Turns in one plane each, and the order they were made in; the first pair answered
Q841:
[-1.92 -5.00 -3.91  2.66  3.34 -1.70  1.23  2.23 -1.96 -2.76  1.51  0.48
  6.07  0.34] -> [-4.16 -3.85 -0.92  4.52 -1.31 -0.10  5.35  0.19 -3.41  1.63 -0.27 -2.79
  3.62  1.16]
[ 1.03 -3.86  0.47 -0.30 -0.22 -2.34  2.42  1.74 -4.51  0.95 -0.34  3.13
  1.38  5.05] -> [ 0.94 -4.38 -0.01  0.20  0.74 -2.68  1.79  1.09 -3.85  0.31  0.31  3.22
  2.77  4.76]
[ 1.93  2.20  0.34 -0.96  1.89  0.46 -2.70 -1.05  3.35 -2.45  0.75 -0.96
  0.73 -2.79] -> [-0.02  1.96  1.95  0.93 -0.06  1.06 -0.79 -3.23  3.52 -0.66 -0.21 -2.78
  0.77 -2.52]
[-1.95  2.62 -0.43  2.13 -0.02  2.25 -2.06 -4.37  5.25  0.00  0.10 -2.77
  1.74 -4.00] -> [-0.86  5.54  0.69  0.22 -2.82  3.48  0.39 -1.78  2.75  2.51 -0.53 -3.83
 -2.98 -2.88]
Q605:
[-4.63  0.33  5.06 -1.15  0.74  1.03  1.68 -2.55 -0.99  3.03 -0.75 -1.34
  1.29 -0.14] -> [-3.46  0.85  2.33 -1.80  4.19  1.35 -2.38 -1.70  1.82 -0.78  0.90 -0.33
  3.23 -2.83]
[ 1.21  0.42 -0.19 -1.07  1.09 -2.56  1.43  0.93  2.34  1.28 -2.99  2.22
 -5.19 -0.92] -> [ 1.26  0.19 -0.36 -1.12  1.63 -2.65  0.88  0.63  3.14  1.24 -3.42  2.19
 -4.76 -1.24]
[-1.76 -1.18 -1.08  0.25 -2.28  0.18 -0.54 -2.49  1.97  1.92 -1.23 -0.21
  1.85  0.29] -> [-0.69 -0.77 -2.98 -0.49 -0.04  0.13 -1.62  1.29  1.90 -1.26  2.13  0.27
  1.17 -1.15]
[ 0.16  3.88  1.81 -0.42 -2.56  0.34 -2.10  0.24  2.70  4.96 -3.01 -1.70
  0.08  3.38] -> [ 0.98  4.24 -0.95 -1.38  1.00  0.31 -5.31  2.37  4.55  0.70 -0.08 -0.71
  1.17  0.80]
Q865:
[ 1.61 -2.58  0.08 -0.92  1.23 -0.91 -0.22  0.99 -1.78 -0.18  0.47  2.98
  0.01  3.34] -> [ 3.19 -0.64 -0.37 -2.34  0.91 -0.39 -1.67  0.72 -0.11 -0.24 -0.87  3.11
 -0.54  2.35]
[ 2.57 -1.63 -1.91  2.24  1.01 -0.31 -0.60 -1.83 -0.23  2.49 -2.48  1.64
  2.27 -1.38] -> [ 2.58 -0.54 -1.69  1.96  0.27  0.10 -0.68 -2.22 -0.02  2.77 -2.83  1.06
  1.95 -1.74]
[ 0.73  0.25 -0.10  0.19  0.22 -1.39 -0.03  2.70 -1.10  0.10  0.21  0.85
 -0.62  0.62] -> [ 1.42  0.75 -0.01 -0.32  0.23 -1.31 -0.70  2.40 -0.45  0.10 -0.42  0.80
 -0.53  0.32]
[ 0.68  0.73  0.46 -1.15  1.99  1.00 -1.48  0.84 -0.07  0.04  1.21  0.01
 -1.87 -3.03] -> [ 0.18  1.09  1.11 -0.89  0.78  1.58 -0.32  0.53 -0.40  0.96  0.91 -0.92
 -2.75 -3.16]
Pairs:
Between the rows of a pair lie two turns.
[-0.22 -2.37 -0.68  0.77  1.29 -1.66 -0.85 -0.72 -0.19 -1.05  1.07  1.00
  2.23  0.69] -> [-1.05 -1.50 -0.09  0.99  1.11 -1.12 -1.25 -1.78  1.63 -0.89  0.74  0.25
  2.31 -0.63]	Q841 Q605
[ 2.33  0.24 -0.10 -3.27  0.51 -0.82 -0.64  3.46 -2.07 -1.23  1.00  1.17
 -1.21 -0.23] -> [ 2.21 -0.19  0.62 -2.82  0.59 -0.95 -3.02 -1.63  1.15  0.47 -2.47  1.43
  1.77 -0.42]	Q605 Q605
[-1.13 -0.27 -1.87 -0.57  3.10 -0.37  0.77  5.22 -3.64 -2.24  0.78  5.51
 -3.93  6.51] -> [-0.83 -0.33 -2.42 -0.12  5.07 -0.71 -5.08 -2.10  2.94 -2.01 -3.62  6.65
  1.33  4.84]	Q605 Q605
[-0.64 -3.62  0.43  1.23  0.00 -1.41 -1.13 -3.23 -0.12  2.38 -2.63  0.85
  3.68  2.25] -> [-0.05 -3.15  1.07 -0.08 -1.52 -1.53  1.00 -0.49 -3.62  3.28 -2.11  1.16
  0.61  3.93]	Q841 Q865
[-1.20 -3.55  1.15  1.71 -0.81 -0.90  2.98  3.15 -5.92  0.50  0.79  1.40
 -0.61  3.77] -> [ 0.47 -3.98  1.41  0.25 -0.44 -2.03  0.65  0.06 -4.36  1.85 -2.97  3.75
  0.82  5.31]	Q865 Q605
[ 0.51  1.37  1.73 -4.59 -2.66  2.49  2.77  4.15 -3.63  0.27  3.25  1.51
 -3.99 -0.14] -> [ 3.40  2.04  2.04 -6.77 -2.50  1.21 -1.88 -0.65 -0.30  1.48 -1.73  3.72
 -2.42  0.75]	Q605 Q841
[ 3.86  2.17 -1.62 -4.38  1.94 -0.56 -4.24  0.12  2.58 -1.17 -2.21  1.16
  1.05 -0.12] -> [ 2.99  3.04 -0.08 -3.99 -1.14  0.42  0.91  4.18 -2.30  0.57 -0.61 -0.65
 -3.51  1.28]	Q605 Q865
[-0.64 -2.78  2.38  0.82 -2.17 -2.11  3.34  0.44 -4.66  3.64 -0.83  0.60
 -0.93  4.44] -> [ 1.83 -2.65  1.42 -1.15 -0.46 -3.18 -0.85 -2.58 -2.06  3.08 -3.97  2.87
  1.46  4.51]	Q841 Q605
[-1.21  0.53  0.78  2.27 -2.96  2.68  3.13  0.36  0.18  2.10 -0.12 -1.69
  1.92 -0.33] -> [ 1.33  1.68  0.72 -0.47 -3.37  2.69  0.80 -0.76  1.05  2.98 -2.93 -0.17
  1.18  0.50]	Q841 Q605
[ 1.48  4.42 -0.31 -3.40 -1.07  0.02  0.83  4.78 -1.44 -0.78 -0.57 -0.38
 -5.15 -0.83] -> [-2.56  0.47  2.98  0.94 -3.45 -0.28  4.43 -0.65 -2.79  3.43 -2.97 -1.19
 -2.20  2.15]	Q605 Q865
[ 0.32 -4.93 -1.03  1.32  2.09 -4.46  1.55  0.83 -3.45 -0.46  0.07  5.31
  1.66  0.41] -> [ 2.98 -1.95 -1.08 -1.92  1.00 -3.71  1.33  3.46 -4.52  0.28 -0.88  5.63
 -1.69  0.53]	Q865 Q605
[ 0.14 -1.06 -0.43 -0.63 -0.85  0.97 -1.15 -2.84  1.80  0.57 -1.66 -0.02
  2.07  1.05] -> [-1.16 -1.82 -0.88  0.96 -0.33  1.61 -0.04 -1.72  1.83 -0.97  1.10 -1.04
  2.51 -0.41]	Q605 Q841
[-2.20  0.62 -1.36  4.19 -0.40  1.12 -2.62 -1.43  1.76  2.70  1.75 -0.47
  2.34 -1.64] -> [-2.21 -0.07 -0.49  3.88 -1.86  0.85  0.74  1.75 -2.43  3.57  3.24 -0.53
 -0.14  0.40]	Q841 Q865
[ 0.23 -2.60  1.39 -0.69 -1.81 -0.31  2.33  0.46 -2.08  0.12  0.84 -0.44
  0.37  1.87] -> [ 0.96 -2.97  1.50 -1.31 -1.72 -0.79  0.71 -1.70 -0.81  0.58 -0.65  0.52
  1.40  2.15]	Q841 Q605
[ 1.17 -2.58 -2.58 -0.71  3.89 -0.80 -1.06  1.93  1.20 -1.32  2.68  0.94
 -0.73  1.68] -> [ 1.74  0.33 -0.77 -1.94  0.56  0.43  1.60  2.62 -0.18  1.44  1.17 -0.79
 -4.56  2.29]	Q865 Q605
[-0.54 -2.31 -1.30  3.07  0.77 -0.25 -0.21  1.26 -0.92 -2.68  2.83 -0.84
  0.21 -0.53] -> [ 0.19 -3.51 -1.14  2.32  0.80 -1.12 -0.61  0.83 -1.66 -1.87  1.57  0.59
  1.18  1.04]	Q605 Q865
[ 1.85 -0.09  2.27 -1.73  4.05  2.47 -5.50 -5.44  1.55  0.50 -2.18 -0.44
  1.57 -0.34] -> [-1.48 -1.35  4.73  1.20  0.61  3.13  0.09 -5.72 -2.23  3.82 -1.84 -2.94
 -0.02  1.47]	Q841 Q865
[ 0.03 -2.99  1.61  1.16 -1.33  0.40  4.06  2.63 -2.28  1.24  1.46 -1.77
 -1.43  1.50] -> [ 0.83 -4.76  1.98  1.01 -0.93 -0.66  2.19 -1.07 -1.59  2.21 -1.08  0.41
  1.23  2.82]	Q865 Q605
[-1.38 -0.85  1.18  3.83  0.47  1.01  0.05 -1.45  0.50 -0.60  0.83 -1.42
  2.81  0.61] -> [-0.65 -0.78  0.54  2.86  1.32  0.63  0.54  1.84 -1.31 -1.78  2.88 -0.74
  1.55  1.20]	Q865 Q605
[-1.70 -4.36 -1.57  2.30  4.09 -1.24 -1.22 -0.74  0.91 -3.37  2.79  1.62
  4.92 -0.58] -> [ 0.31  1.38  1.52 -0.99 -2.45  0.57  3.91  3.92 -4.59  1.92  0.52 -0.90
 -5.06  2.18]	Q841 Q841
[-1.96 -0.28 -0.94  1.59  0.44  0.40  0.78  0.14  1.60 -0.93  2.67 -2.30
  0.31 -2.76] -> [-1.49  0.66  0.32  1.51 -1.33  0.96  1.51 -1.61  1.92  1.36  0.41 -2.90
 -0.32 -1.96]	Q841 Q605
[ 0.35 -0.10 -1.33  0.50  1.03  1.06 -2.24 -1.93  2.62 -0.45 -1.40  0.07
  2.12 -2.13] -> [ 0.13  1.08 -1.82  0.14  0.84  1.98 -0.92  1.99  1.12 -2.07  1.78 -0.70
 -0.62 -3.03]	Q865 Q605
[-1.08 -2.16 -0.04 -1.16  7.98 -1.08 -2.07 -1.24  3.49 -3.29  1.98  2.28
  7.27  0.15] -> [ 0.49  3.39  0.07 -4.72  4.44  1.04  2.69  8.03 -2.03 -2.63  4.59 -0.21
 -2.43 -0.13]	Q865 Q605
[ 0.77  1.02 -1.66  2.47 -2.97 -1.40  1.15  1.01 -3.96  1.69  1.28 -2.11
  1.05  6.68] -> [ 0.93 -0.65 -3.41  3.12  0.20 -2.55 -1.11  0.60 -2.19 -0.88  2.40 -0.84
  4.58  5.49]	Q841 Q841
[ 3.04  3.81 -1.85 -3.33 -2.24  1.44 -1.61  2.15 -0.90  2.16 -2.47  0.15
 -5.61 -2.28] -> [ 1.46  3.99 -2.38 -1.52 -1.43  2.29 -3.78 -1.92  3.54  1.37 -2.96 -0.71
 -2.66 -4.59]	Q841 Q865
[ 1.48  4.49 -0.93 -1.92 -0.50  1.78 -3.50  0.49  4.12 -1.03 -0.01 -2.12
 -1.31 -2.65] -> [ 0.57  4.10  1.76 -1.20 -3.87  1.68 -0.33 -1.39  1.92  2.84 -2.54 -3.33
 -2.74 -0.09]	Q605 Q605
[-5.52 -1.28  2.43  5.05 -3.53  1.36  5.49 -1.71 -1.71  2.90  1.93 -3.91
  0.23 -0.67] -> [-0.62  1.94  2.94  0.14 -4.90  0.32  0.51 -6.17  1.55  5.70 -5.85 -1.35
 -0.12  1.04]	Q841 Q605
[ 3.38 -1.17  0.29 -3.13  2.29 -2.54 -2.54 -1.33  0.28  1.32 -3.48  4.93
  1.22  4.37] -> [ 4.05  1.78 -1.69 -4.62  3.39 -1.49 -3.96  1.76  1.99 -1.08 -1.31  4.22
 -0.55  1.34]	Q865 Q605
[-1.38  2.30  1.12 -1.79  0.86  0.76  2.33 -0.08  3.25  0.07  0.21 -2.41
 -0.32 -3.45] -> [-1.53  2.25  2.07 -1.55  0.15  0.93  3.04 -0.31  2.62  0.62 -0.45 -2.82
 -0.93 -3.14]	Q605 Q605
[ 3.57  1.11  1.32 -3.32 -2.91 -1.67  0.66  0.14 -3.41  3.54 -4.19  2.92
 -3.53  4.33] -> [ 4.23 -1.03 -1.08 -3.44  0.75 -3.14 -0.61  3.01 -4.32  0.10 -1.54  5.43
 -1.84  4.32]	Q841 Q605
[-2.39 -2.39  0.74  3.62  0.58  2.01  0.36 -4.97  3.25  0.04  0.33 -0.68
  4.92 -0.96] -> [ 0.29  0.65 -2.50  0.25  3.16  2.37 -2.15  1.51  3.23 -4.49  3.73  0.54
  1.92 -3.21]	Q605 Q865
[-0.82 -2.03 -0.08  1.38  0.54 -0.84  1.14  2.14 -2.37 -1.27  2.90 -0.07
 -0.28  0.70] -> [-0.05 -1.46  1.06  0.44 -1.41 -0.90  1.70  0.89 -3.12  1.19  0.09  0.29
 -1.24  2.46]	Q865 Q605
[-2.11  0.79  0.61  2.24 -3.41  2.57 -2.38 -6.08  5.31  2.00 -2.69 -5.54
  0.54 -2.95] -> [ 4.52  3.58 -3.32 -4.32  0.12  1.05 -6.52  2.55  3.52 -2.82 -0.18 -1.10
 -3.34 -2.96]	Q841 Q841
[ 2.58 -0.81  1.46 -1.72  0.49 -1.91 -0.68 -0.92 -1.59  2.20 -3.20  2.21
  0.03  3.25] -> [ 3.25 -1.34 -0.08 -2.04  3.29 -2.19 -2.13  0.96 -1.14 -0.94 -0.49  3.08
  1.01  2.14]	Q841 Q605
[ 0.76  0.18 -0.79 -0.31 -0.15 -0.08 -0.53  0.67  0.00 -1.36  0.08  1.47
  1.28 -0.37] -> [ 0.22  1.64  0.12 -0.29 -2.17  0.78 -0.01 -0.33  0.58  0.34 -1.05  0.10
  0.00 -0.68]	Q865 Q865
[ 1.39  2.03 -0.54 -4.89 -2.30  0.68  3.71  1.12 -0.63  1.82 -3.44 -1.53
 -5.19 -1.84] -> [ 1.71 -0.47 -1.51 -5.18 -0.83 -0.52  4.61  3.19 -3.03  0.84 -2.35  0.28
 -4.68  0.42]	Q841 Q605
[ 2.62  0.51 -0.80 -2.89 -0.52 -1.30  0.46  2.53 -2.76  0.22 -0.48  2.66
 -2.08  2.11] -> [ 2.35  1.23 -1.74 -2.51  1.05 -1.14 -3.70 -1.37  2.66 -0.56 -2.15  2.47
  0.94 -0.29]	Q841 Q865
[ 1.02  1.67  0.86 -2.00 -1.95 -0.68  2.65  2.16 -4.28  0.69 -0.56 -1.27
 -4.52  2.13] -> [-1.99 -3.26 -0.93  2.47  2.52 -1.78 -0.63 -3.45  0.63 -2.73  0.81 -0.14
  4.21  0.32]	Q841 Q841
[-0.18 -5.01 -2.57  2.38  4.01 -0.32 -1.12  3.54 -3.73 -0.09  2.76  0.89
  0.52  0.50] -> [-1.56 -4.09 -1.15  4.30  3.35  0.75 -3.14 -3.35  1.74  2.08 -0.45 -0.92
  3.55 -1.08]	Q865 Q841
[ 1.47 -0.70 -1.17 -2.98 -3.22 -2.72 -0.68  5.02 -3.64 -0.43  2.85  1.77
 -1.51  2.01] -> [ 0.38 -2.59  1.08 -0.93 -4.94 -3.48 -0.27 -1.65 -2.73  3.12 -1.33  1.64
  1.35  3.57]	Q605 Q865
[-0.44 -1.90 -0.29 -2.61  0.91 -2.31  1.31  0.15  1.09 -1.65  0.49  2.99
 -0.77  0.15] -> [-0.77 -0.89  0.06 -2.26  0.39 -1.93  0.50 -2.64  3.30 -0.79 -0.93  2.23
  0.31 -0.83]	Q865 Q841
[ 1.65  3.11 -0.34 -2.32 -0.92  0.91 -0.93  1.65  0.70 -1.68  0.95 -0.02
 -2.12 -0.32] -> [-1.73  1.06  0.87  1.49 -1.36  1.31  0.09 -3.05  2.74 -0.61  0.32 -1.73
  1.58 -1.13]	Q841 Q841
[ 2.21  0.07 -2.36 -2.41  2.57 -0.29 -2.57  1.12  0.49 -2.17  0.57  1.67
  1.18 -0.56] -> [ 2.15  3.07 -0.74 -2.99 -0.66  1.13 -0.38  2.42 -0.43  0.18 -0.35 -0.67
 -2.83 -0.82]	Q865 Q605
[-3.49 -2.95  1.22  2.51 -1.64 -0.56  2.94 -0.71 -3.26  1.09  2.57 -0.82
  2.47 -0.01] -> [-1.28 -1.20  1.64  0.10 -2.87 -1.03 -0.35 -5.12  0.34  3.10 -2.35  0.13
  3.17  0.22]	Q841 Q605
[ 0.60 -3.67 -2.43 -1.02  1.13 -0.27 -1.17 -0.32 -0.84 -1.31  0.95  2.03
 -1.45  1.30] -> [ 1.40 -1.84 -2.28 -2.20 -0.30  0.35 -0.45  0.56 -0.88  0.16 -0.04  1.30
 -3.79  1.67]	Q865 Q605
[ 1.17 -0.16  0.01 -4.00  1.78  0.21 -0.63  0.26 -1.02 -0.02 -0.79  4.22
 -0.61  1.02] -> [-0.13  1.23  1.66 -3.07 -1.10  1.65  1.37 -1.11 -1.09  2.45 -1.81  1.72
 -2.50  0.63]	Q865 Q865
[ 1.01 -2.07 -0.45 -0.80  1.04  0.18 -1.87  1.12  1.70 -3.03  0.27  1.21
  2.21  0.38] -> [-1.02 -2.77  0.90  1.38 -0.03  0.52  0.10 -1.39  1.76 -0.98 -0.73  0.11
  3.21  0.70]	Q841 Q865
[ 0.58  2.63  0.98 -3.33 -2.33  0.95  0.17  0.24  0.11  1.44 -1.04 -2.16
 -2.98  0.56] -> [ 1.31  1.43  0.19 -3.88 -1.32  0.02  0.83  2.32 -1.87  0.87  0.04 -0.97
 -3.36  1.74]	Q841 Q605
[ 0.63 -0.72  1.34 -0.91 -1.14 -2.35  0.76 -2.29 -1.26  2.25 -1.26  1.46
 -5.47  6.24] -> [ 1.27 -2.77 -0.76 -1.15  2.57 -3.59 -1.55 -0.62 -1.29 -0.86  0.74  3.52
 -3.01  6.14]	Q865 Q841
[ 0.39  0.47  0.59  1.50 -2.76  2.63  1.12  1.44 -1.52  1.29 -2.10 -2.40
  0.72  1.38] -> [ 1.08 -1.37 -0.63  1.02 -0.76  1.68  0.69  3.71 -3.16 -0.85 -0.25 -0.80
  1.24  2.41]	Q865 Q841
[ 5.34  0.36 -3.50 -3.31  2.36 -3.06 -3.32  4.25  0.02 -2.32 -2.45  3.38
 -1.37  2.33] -> [ 3.48 -3.46 -3.28 -0.58  3.55 -4.34 -3.03  1.56 -0.20 -2.02 -2.36  4.54
  2.48  3.19]	Q605 Q841
[ 4.07 -1.95 -3.39 -2.28  1.98 -3.86 -2.24  1.64 -1.40 -0.62 -0.59  6.20
  1.49  2.92] -> [ 2.59 -0.13 -2.52 -0.61  0.91 -2.43 -4.24 -4.07  3.98  1.49 -3.69  3.84
  3.76  0.45]	Q865 Q841
[-2.79 -1.48  0.31  3.37  1.05 -0.12  2.90 -0.18 -1.22 -0.43  2.97 -0.09
  0.69  0.76] -> [-0.47 -0.12 -0.90  0.47  1.49 -0.52  1.88  3.06 -2.44 -1.69  3.87  1.01
 -1.42  0.98]	Q841 Q841
[ 2.48  1.61 -0.43 -1.61 -0.35 -1.20 -0.30  1.05 -1.37  1.54 -2.64  1.43
 -2.39  1.77] -> [ 2.87  1.83 -1.30 -1.98  0.78 -1.24 -2.03  1.48 -0.33 -0.25 -1.37  1.94
 -1.72  0.88]	Q605 Q605
[-0.54 -1.10 -1.72  0.48  2.27 -0.67 -1.78 -0.82  0.47 -3.29  0.80  0.13
 -0.63 -0.39] -> [-0.17  0.97 -0.85 -0.24  0.23  0.17  0.28  1.12 -1.44 -1.80  1.00 -1.30
 -4.09 -0.04]	Q865 Q605
[ 2.02  2.49 -0.88 -2.89 -0.48  0.10 -0.73  0.43 -0.35  2.49 -0.37  1.20
 -3.20  0.48] -> [ 0.58  1.86 -0.24 -1.59 -0.30  0.20 -1.73 -3.32  2.08  2.83 -1.42  0.99
 -0.63 -0.33]	Q865 Q605
[-2.87  2.31  1.12  2.27 -2.13  0.54  3.93 -2.37 -0.95  2.25 -2.52 -1.12
 -1.38 -1.61] -> [-1.92  2.84 -1.82  0.85  1.22  0.58  2.02  2.82 -0.66 -2.88  2.30 -0.39
 -1.58 -4.05]	Q605 Q605
[-1.16 -4.29  3.32  1.85  1.22 -2.32  2.54  0.53  2.00  0.31  0.36 -0.69
  1.26  1.09] -> [-0.66 -3.25  4.28  1.61 -0.24 -1.87  2.73 -0.48  2.13  1.41 -0.81 -1.28
  0.86  1.52]	Q865 Q841
[ 0.91  1.14 -1.23 -0.44  0.90 -0.23 -1.17  2.01  0.22 -1.67  1.52  0.56
 -1.54  1.78] -> [ 0.43  2.52 -0.28  0.15 -1.04  0.70 -0.23  1.08  0.25  0.18  0.36 -1.02
 -2.60  1.41]	Q865 Q865
[-0.29 -1.37  2.92  0.36 -2.43 -0.72  1.87  1.18 -3.10  4.39 -2.35  2.67
 -0.25  2.10] -> [ 1.16 -0.52 -1.16 -0.86  2.27 -0.85 -1.66  5.24 -1.39 -1.45  2.31  4.30
  0.85 -0.96]	Q605 Q605
[ 1.46 -0.94 -0.99 -1.15  1.64 -1.29 -2.42 -0.22  2.49 -1.83  0.10  1.27
  1.52 -0.95] -> [ 1.59  1.79 -0.58 -1.96 -0.17  0.40 -0.72  2.94  1.24 -1.31  1.16 -0.71
 -2.24 -1.64]	Q865 Q605
[-2.11 -0.98 -3.27 -2.25  0.17  3.57 -0.67 -0.08 -0.29 -2.18  0.30  0.09
 -1.36 -2.94] -> [-2.43 -1.68 -1.62 -1.27 -0.93  3.67 -0.27 -3.14  0.43  0.60 -2.24 -0.20
 -0.89 -1.61]	Q605 Q605
[-1.84 -4.20  0.44  1.61  3.56 -0.15 -3.22 -2.35 -0.49  1.64 -3.37  2.71
  2.53  2.73] -> [-2.28 -4.23  1.59  1.88  1.75 -0.14 -0.50 -0.95 -3.46  3.07 -3.06  2.14
  0.71  4.17]	Q841 Q865
[ 0.20  1.50 -1.32 -0.24  1.25  0.85  0.22 -0.59  3.39 -3.26 -1.19 -1.82
 -1.37 -1.26] -> [-0.33  0.39 -0.60  0.64  0.50  0.58  2.93  1.47 -0.15 -2.59  0.50 -2.07
 -2.91  0.19]	Q605 Q865
[-2.46  2.01  1.99  3.47 -4.29  2.47  2.71 -7.52  3.52  2.07 -0.76 -2.28
 -1.46 -1.54] -> [ 4.55  3.01 -3.84 -3.11  2.22  0.02 -3.65  0.46  3.16 -4.92  2.39  3.81
 -2.17 -2.40]	Q841 Q841
[-1.37  2.40  1.18 -1.56 -3.45  0.97 -0.44 -3.26 -0.86  1.08 -1.24 -1.37
 -1.06  1.68] -> [ 0.37  1.25 -1.57 -2.65  0.55 -0.23 -4.11 -2.10  0.54 -2.58  0.39  1.19
  1.64  0.78]	Q841 Q841
[ 1.83  0.58 -1.29 -2.96  0.47 -1.45 -1.63  2.44  2.56 -0.72 -2.88 -0.81
 -1.33 -0.68] -> [-1.26 -0.45  0.49  0.32 -0.93 -0.98  0.06 -1.45  3.71  1.34 -4.02 -3.01
  0.32 -0.90]	Q841 Q841
[-2.04 -0.58  1.80 -1.13 -2.57 -0.20  1.32 -3.51 -3.65  2.93 -2.90 -2.81
 -3.72  2.74] -> [-2.10 -4.14 -0.71 -0.10  2.46 -1.86 -3.22 -5.93 -0.19 -1.30 -2.00 -0.11
  2.45  1.59]	Q865 Q605
[-0.13 -2.58 -1.14  1.78  0.42 -1.15 -0.59 -1.09 -2.29 -2.39 -1.43  2.31
  5.08  2.14] -> [-1.96 -2.48  0.12  3.04 -1.54  0.04  2.15 -0.53 -3.67 -1.16 -0.84  0.40
  3.92  2.34]	Q605 Q841
[-0.98  1.33  2.20 -2.58  3.85  1.17 -5.09  2.25  1.76 -1.07 -2.04 -1.85
  0.90 -1.17] -> [-4.25  0.03  4.30  0.74  1.81  1.77 -2.42 -0.57  1.51  1.13 -2.33 -4.01
  2.09 -0.80]	Q841 Q865
[-1.94  2.89 -1.60  1.86 -1.47  0.78 -2.72 -1.54  2.54 -1.60 -1.06 -0.38
  2.00  0.15] -> [-3.65  1.43 -0.65  3.58 -2.30  0.53 -0.45 -1.12  0.62 -1.12  0.09 -1.17
  2.31  0.82]	Q865 Q865
[-0.29 -0.21  1.90  2.00  0.62 -0.69  1.44  0.56  1.30 -3.07  1.38  2.54
  3.05 -1.37] -> [ 0.64  2.05  2.92  0.59 -2.05  0.05  3.13  2.77 -0.74 -1.16  0.38  1.73
 -0.84 -0.45]	Q841 Q841
